Some points, one per row:
Array([ 1, -5,  2, -3,  7,  1, -6,  8,  3, -2,  2, -2,  2,  5])
Array([ -2,  40,  13, -16,   3,  39,  57, -43, -21,  25, -12,  19,   3, -25])
Array([  6, -64, -28, -11,  26, -39, -62,  93,  39, -15,  -8, -18,  33,  46])
Array([  5,  30,   1, -13,  15,  37,  33, -21, -11,  17, -15,   8,  11, -14])
Array([ -3,  34,   4, -14,  12,  35,  43, -36, -12,  20, -16,  15,   2, -15])
Array([ -2, -31, -18,   3,   9, -23, -30,  37,  18, -10,   6, -12,   7,  18])
Array([ -1, -61, -17,  15, -10, -53, -75,  56,  31, -27,  17, -20,   4,  25])
Array([ 10, -20, -25, -35,  46,   5, -11,  68,  20,   6, -27,  -3,  39,  28])
Array([-18, -31,  15,  60, -84, -72, -59, -34,  -5, -43,  52, -17, -58, -12])
Array([  4,  56,  13, -25,  29,  60,  69, -38, -26,  29, -25,  20,  12, -25])
Array([ 13, -22, -22, -38,  63,  16, -11,  71,  25,  17, -26,  -5,  46,  30])
Array([ -1, -66, -13,  27, -37, -75, -79,  53,  31, -41,  24, -21, -11,  25])
Array([  7,  13,  -8, -23,  35,  25,  18,  16,   1,  21, -22,   0,  21,   6])
Array([  4, -40, -16,  -2,   5, -28, -43,  57,  26,  -7,   2, -10,  15,  28])
Array([  2,  20,  10,   0,  -1,  16,  22, -22, -12,   7,  -8,   7,  -4,  -8])
Then 15 other points, each followed by its number:
Array([ 14,  13, -17, -49,  77,  53,  34,  52,  10,  32, -46,   5,  57,  16]) 0
Array([-11,   1,  17,  41, -57, -28, -18, -49,  -9, -14,  29,  -7, -48, -24]) 1
Array([ 15, -29, -23, -37,  63,   9,  -7,  80,  27,   7, -31,  -4,  43,  37]) 2
Array([ 11, -39, -35, -42,  71,  10, -24,  98,  36,   1, -33, -11,  57,  52]) 3
Array([ -15,   37,   34,   51,  -74,  -16,   19, -102,  -36,  -11,   37,    3,  -60,  -51]) 4
Array([ 21, -92, -62, -73, 124, -13, -70, 127,  73,  -3, -48, -19,  98,  89]) 5
Array([ -3, -68, -19,  24, -24, -66, -78,  60,  32, -36,  22, -25,  -2,  33]) 6
Array([ -1,  19,   8,   1,  -1,  23,  24, -25, -16,  11,  -2,   6,  -4, -15]) 7
Array([ -4,  97,  28, -20,   9,  84, 107, -95, -45,  43, -17,  33, -10, -50]) 8
Array([ 10,   5, -14, -37,  62,  38,  24,  35,   2,  17, -27,  10,  38,  17]) 9
Array([-10,  75,  29,   8, -20,  48,  77, -95, -50,  30,  -2,  23, -29, -47]) 10
Array([  3,   9, -11, -12,  22,  20,  20,   2,   0,  11, -14,   4,  11,   6]) 11
Array([  6,  58,   9, -35,  40,  67,  78, -28, -20,  43, -34,  21,  21, -18]) 12
Array([ 3,  2, -6, -9,  7, 11,  4,  6,  7,  3, -5, -1,  9, -1]) 13
Array([-10, -10,  14,  45, -65, -45, -32, -40,  -3, -31,  39,  -7, -46, -14]) 14
Which three of these numbered points are nearest to each point below, looking only along the 2 directions in which the first points spread most? Their numbers follow each, nearest first.
Array([ -20,   51,   45,   60, -101,  -17,   31, -127,  -51,  -12,   47,   10,  -86,  -62]) > 4 1 14
Array([ -2,  -2,  10,  24, -36, -22,  -5, -26,  -8, -11,  16,   0, -24, -13]) > 1 14 7
Array([ -1, -22,  -4,   2,  -2, -13, -21,  26,  10, -10,   5, -11,   3,   8]) > 13 11 7
Array([  5, -30, -21, -16,  42, -11, -20,  60,  21,   4, -18,  -5,  34,  26]) > 2 3 9
Array([ 15,  36, -10, -54,  74,  69,  64,  10,  -7,  36, -42,  16,  46,   1]) > 0 12 9
Array([-17,  29,  34,  48, -72, -19,   1, -89, -27, -11,  39,   2, -59, -39]) > 4 1 14
Array([ -5, -66, -12,  21, -32, -74, -84,  58,  34, -44,  30, -23, -13,  30]) > 6 14 13
Array([ -7,  53,  24,  14, -26,  27,  54, -89, -38,  15,   1,  14, -30, -45]) > 10 7 4
